Turns in one plane each, and the order they were made in; the first pair answered
q977:
[  4  14  -2  -1   0 -11   4   5   6 -11 -10] => [  7   5  10  -3 -15  -8  -5   7  15   1  -8]
[ 11 -38   9   7 -15  46  -1 -10 -21  13  13] => [  3 -12 -14  29  27  29  11  -6 -34 -21 -14]
[ 14   4 -13  25   1 -16 -15  -9 -31  -1   4] => [ 16  -2  -8  23 -10 -16 -29  -4 -18  11   8]
q526:
[ -5 -10  -8  16  10  -4   0  -9 -14  -5 -17] => [  1  10   1   5 -19  -3  -1 -18 -14  10  -5]
[ -2  19  -8  11   4 -16   7  18  11 -23  17] => [  3  19 -16  13   6   0  16   4  -7 -21  20]
[ -5   1 -15   9  21  22   8 -17 -19 -17 -11] => [ -4  28   6 -11 -27   5  -7 -16   8   4  -3]
[ 16  -7  -3  16  12   2  13  18  -4 -22   3] => [ 23  19   5   3 -18   1  15   7  -8  -9  14]
q801:
[-13 -30  -5   2  25  19  12   7 -12  -2  -4] => [-24 -13  -3   6   7 -11 -33  -7   8  10  -9]
[  7 -23  13  -7  -2  -4 -19  18  27   1   6] => [ -1 -26  -4 -19  16  18  10  -7  -5   5   8]
[ 12 -29  -1 -16  27  32   0  13 -13   5  -4] => [-12 -13   2 -12   4   2 -44 -11   1  22 -15]
[-13 -21   3  13  27  -5  10   6  -8 -28  -9] => [-22 -11   2  14  16 -15 -12  -6   2 -18 -16]
q246:
[-11  -3  22  -9 -42 -17 -32   9   4   3  -2] => [-13 -10  22 -17 -43  -9 -28   2  -2   8   6]
[ -8  27   8   0 -14 -11  17  14   9 -19  -2] => [-22   2  11 -17  -7   2  28   7  13  -6   2]
[-12  22   4   2 -10 -12  -8 -14  -9   1   1] => [-23   3   7   0  -3 -12  -3   3  17  -3  -9]
[ 16   4 -16  22 -10   4  -1  -1 -26 -17  -4] => [ -2 -25  -4   9   1   4   5  21   9 -23 -14]
Then:
(2 to 3 turns a pair)
[-31 -38   3  -8  -1  -3 -29  -7  22  22  -6] => [-24 -25   2 -29 -12  19  -5 -24  -3  34  10] -> q801 q801 q526
[ 29   4  -2  12  -7   2  -7 -16 -40  13  21] => [ 12 -28  15 -18 -11   7  -6 -16 -15  35  22] -> q801 q246 q246
[ -2   4  10  10 -36 -26 -23  21  39  -2  19] => [ 17  -9   5   9 -20   4  23  36  23 -11  29] -> q801 q801 q801
[-12  39  24  -5   2 -18 -22  -3  25   0  -4] => [-16  -4   7   4  54  10  -2  -9  -7  -9 -10] -> q526 q246
[-27  12   7 -18   7 -20  23   8  36 -10 -29] => [  3  10   7 -29  -8  17  54   3  -4  -1   4] -> q246 q801 q801
[ -4  -2  17 -26 -33 -18  -4  21  30  13  -6] => [  7 -14 -21  11  20  11  12 -14 -46  -2  -3] -> q526 q246
[ 12 -31  15  -4 -20   6 -14  23  35  11   5] => [ 22 -10  17 -16 -34  22  -3   3   9  23  23] -> q526 q526
[ 29  -7  13 -16  -5  40  32   4 -19  26  32] => [-28 -32  -2  15  27 -18 -48  -5  25  16 -14] -> q801 q526
[-23 -11  -2   5  25 -14  -4  11  15 -12 -19] => [  8  -5  17 -18  -9   2  19  25  21   2   4] -> q246 q526 q801
[-12  40  -1  28  -9 -38 -48 -21   9 -11 -19] => [-13  28   4  25  -3 -43 -43  -7  24 -17 -25] -> q246 q246 q246
[  7 -22  -7  15  -7  19 -13  41  22   2  -5] => [  7  -4 -20  15  14  24  18  32 -12 -18 -11] -> q977 q977
[ -6   8   7   0 -15  -2 -22  -9  -8  20   8] => [-18   0  -1   1  10  -8 -11  11  13  -2 -16] -> q977 q977 q246
[  1 -38   2 -10   3  24  12  -7 -15  12  10] => [-12 -40  -6   6  11   4 -25 -16  -7  13  -5] -> q801 q526
[  1 -35  -7  -4  16  24  17  11  14   6  10] => [  0 -12   6 -17 -22   5  -4   7  35  24  15] -> q246 q526 q246
[ -3  41   8 -31 -16  11  41 -17 -11   0  13] => [-24  33  18 -23 -17 -23  22  12  35 -11  -9] -> q801 q977 q246
[-18  -7  11 -33 -22  -6 -21   4  24  16   4] => [ -9  12   4 -11 -26 -22 -32  14  26   0   4] -> q246 q246
[ -4  23 -17  15  17   8  17  -8 -17 -18  -1] => [ -3  10   0  20 -18 -11 -31  -2  15   4   0] -> q801 q526 q977
[ 34  18   5  27  -2   7   3  14 -18 -19  15] => [ -6 -14   6  17  22 -14  -9  23  24 -25 -16] -> q801 q246
[-23  14 -16  -9  -3  -7   3 -36  -9  12 -13] => [  6  22 -18  15   8 -12  27   6 -15 -20  -8] -> q801 q801 q246
[ 22  22  19   7   9   7  -1 -15 -21 -14   9] => [ 27  14  23   2  -2  10  -3 -16 -15  -7  17] -> q977 q977 q977
[ 20  46 -24  -2  27  -1  15 -11 -32  -9  10] => [  6 -15  11 -20   7 -12 -14  35  54   3   8] -> q246 q977
[-13  24 -18  -8   7  -3  -9 -35 -29  19   4] => [ -1 -12  15 -14 -29  -2 -25   7  25  31  17] -> q246 q977
[-21  -7  20 -20   1 -13  21  19  42  -1  -4] => [ 14  17  13 -21 -15  16  43  -4  -6   6  25] -> q246 q801 q801
[ -1  14 -22   7   5  18 -12 -30 -22  11   7] => [-20  13 -22  -8   9  10 -12 -34 -13  14   2] -> q526 q801 q801
[ -8  27 -18   5   0   7   4 -19 -25  -3  -1] => [-29 -17  -2  -7   2  -2 -15  -6  23   3 -14] -> q977 q246
[ -8  13 -17  10  14  -7 -18 -42 -24   7  -7] => [  2 -22  -6 -12  31  28  31 -18 -19   3   3] -> q246 q801 q246
[  0  35   1 -12 -29  -5 -19  -6 -12   7 -14] => [-28   9  -5 -25  -5  -5 -16 -11   0  10 -29] -> q246 q801 q801
[ 12  18  -2   0 -24  -5 -20 -15 -23   3  18] => [ -5 -17   3   0   4 -19 -12  26  27 -21  -5] -> q977 q246
[  5 -31  -4  32  29   7  -1  13   3 -14  -3] => [  1 -20  15 -16 -14  24  -5 -20   5  33  16] -> q526 q526 q246
[ -7 -37  -2  -7  23  22   6  -5  -1   5   4] => [ 10  23   7   7 -23 -15 -29   0  11   0   7] -> q246 q526
[ 60   8  18  13 -26  37  -9  23  -6  -3  27] => [ 56 -17   2  28   0  44  -3  32 -16  -8  20] -> q526 q526
[  6 -37  -8   9  11  22  -2   3  -2   8  12] => [  6 -22 -12  23  24  10   1  12 -11 -13  -1] -> q977 q246 q246
[  8  25   3 -15 -26 -17  -7   6  26   1   8] => [ 16  18 -19  -8  12  18  31  -6 -22  -9  15] -> q977 q526 q526
[  5   7  -3 -22 -11  30  17 -23 -27  13  20] => [ 14  21 -10  10  19   0  28  21 -14 -32  -4] -> q801 q801 q977
[-13 -46  -6  -3   8  23  -1  11 -10  18  -4] => [ 13  -9 -12  14 -15  22 -10  -8 -33  19  11] -> q801 q801 q246
[  7 -14  -1   8  25  11  10   2 -13  -9  -1] => [  6  -4  18 -20 -13   3   8   8  16   9   5] -> q526 q246 q246
[ -8 -19  -7   5  39  -2  38  29  12 -28 -17] => [ 40  21  -3   9 -21  19  17 -11 -38  12  24] -> q977 q977 q246
[  2   7  -1 -22 -17  -2 -14  -9  -3  17  28] => [-13 -12   2 -15   7 -18 -19  18  23   0  11] -> q801 q801 q526
[ 21 -32  10  -4   3  25  25  28   4  -7  13] => [ 18 -17   4  -7  13  15  34  29   2 -22   5] -> q526 q526 q977
[-19  22  -7   2  -4  10 -17 -33  -3   6  -1] => [15 13  4  3 -4 31 21  8 -4 -9 17] -> q526 q801 q526
[-15   6 -10  -7  14   1   0 -30 -21   8  -7] => [  5   0  -6   0  19  14  24  -1 -20  -5   4] -> q801 q801
[  0  23   4  -9   9  -7  11   0  -1 -11   2] => [ -7   8  -6   7  12 -12 -12  -2  -2 -11  -5] -> q977 q526 q801
[-21  32  -1 -21  -7 -18   6 -25   2  -1  -8] => [-11   5   2  -2  15 -18  18  23  25 -26 -17] -> q526 q801
[ 31   7  -5   5   7  14  26  19 -30 -12  11] => [ 20 -16   0  -6  14  23  35  18 -19  -4  10] -> q246 q246
[ 14  33  -1  15   8 -23   4  29  -4 -27 -15] => [ -6 -12   6 -18  22   1  29  37   9 -14 -17] -> q526 q246
[-16 -43  -7   0  44  28  12  -4 -14   6   0] => [ -6 -23 -13  31  42  -5  -6  28   3 -22 -14] -> q246 q246
[ -3  49  -9  -7  -6 -10   0 -29 -20   6   1] => [  6  26   0  27  -2 -32 -20  20  16 -18 -16] -> q526 q526 q801
[ 19  -7  17   8  13 -19  -8  21   8 -11  -7] => [ 18 -16  16  -9  22   7  16   7 -13   2   5] -> q526 q246 q246
[-11  -8   4 -30   8  -1   9 -19   3   9  13] => [  2  13  -4   9  18 -28 -15   1   7 -16   5] -> q246 q526
[ -4 -20   9  14   6  -6 -23 -13  11  29 -21] => [  0   6  -7  23  32 -13   5  -4  -7   0 -31] -> q977 q977 q246
[ 20  20  -5  -9 -17  32   7 -12 -21  16  21] => [ -6 -16  -9  22  18  -6 -30  16  21 -10 -12] -> q801 q526
[ -4   2   9  -2 -13 -22 -21  -1  22  13   4] => [  4 -24  -6  21  26   1   1  15  -4  -8   4] -> q526 q801 q801
[ 31  30   5   9  -8   6  24  -7 -28  -7   2] => [ -8  25   5   8 -12 -31 -20 -23   6   1 -24] -> q526 q801 q801
[ -7  23 -11  13   5 -20 -16 -18 -15  -6 -18] => [ 21  20  -4   4  -5  10  12  -6 -31   2  11] -> q801 q246 q246
[ 31  22   0  25 -16  -3 -13   0 -16  -1  14] => [  8  -5   6  -8 -26   7 -18 -17   8  26  16] -> q246 q246 q801
[ 21 -14  13  15   3  -3  11  51  27 -25  -3] => [ 34 -11   9  -9 -21  34  27   9 -15  11  28] -> q977 q246
[ -5   3  15 -32 -22  -8   8   5  26  12   7] => [-14   7   8 -34 -19  -5   5 -12  20  13   4] -> q801 q801
[-25  28 -27  -8  21 -25 -13 -48 -17 -11 -17] => [ 26  19  10   0  -2 -18  23  47  26 -37   1] -> q526 q801
[-23 -17   5 -39   4 -19  -5   7  22   1 -20] => [ -2  21  -3  -5  -9 -37 -21  10   7 -15 -20] -> q246 q246
[-35  -5  -6 -10   9 -10  -5 -22  11   8 -22] => [-23 -17 -10 -11  24  12  25 -14   0  -2 -18] -> q801 q801
[ 28  25  11   6 -53  -7 -25   6   2  14  23] => [ 10  26  -3  -3 -35  -4 -29 -30 -24  23  19] -> q801 q801
[ 19  29  11 -29 -31   2  -4 -17  -5  19  18] => [  7  17   8   9 -19 -22 -53  -9  10  11  -4] -> q526 q526 q801
[ 10  15 -15  11   4 -18 -17 -10 -31  11 -10] => [ 18   6   3  -6 -23 -14 -19 -12  -9  31   3] -> q526 q977
[  4 -26  21 -20  19   7  12   4   3   7   0] => [  9   8  24   3  -4 -25 -17   7  10  -2  -7] -> q246 q526
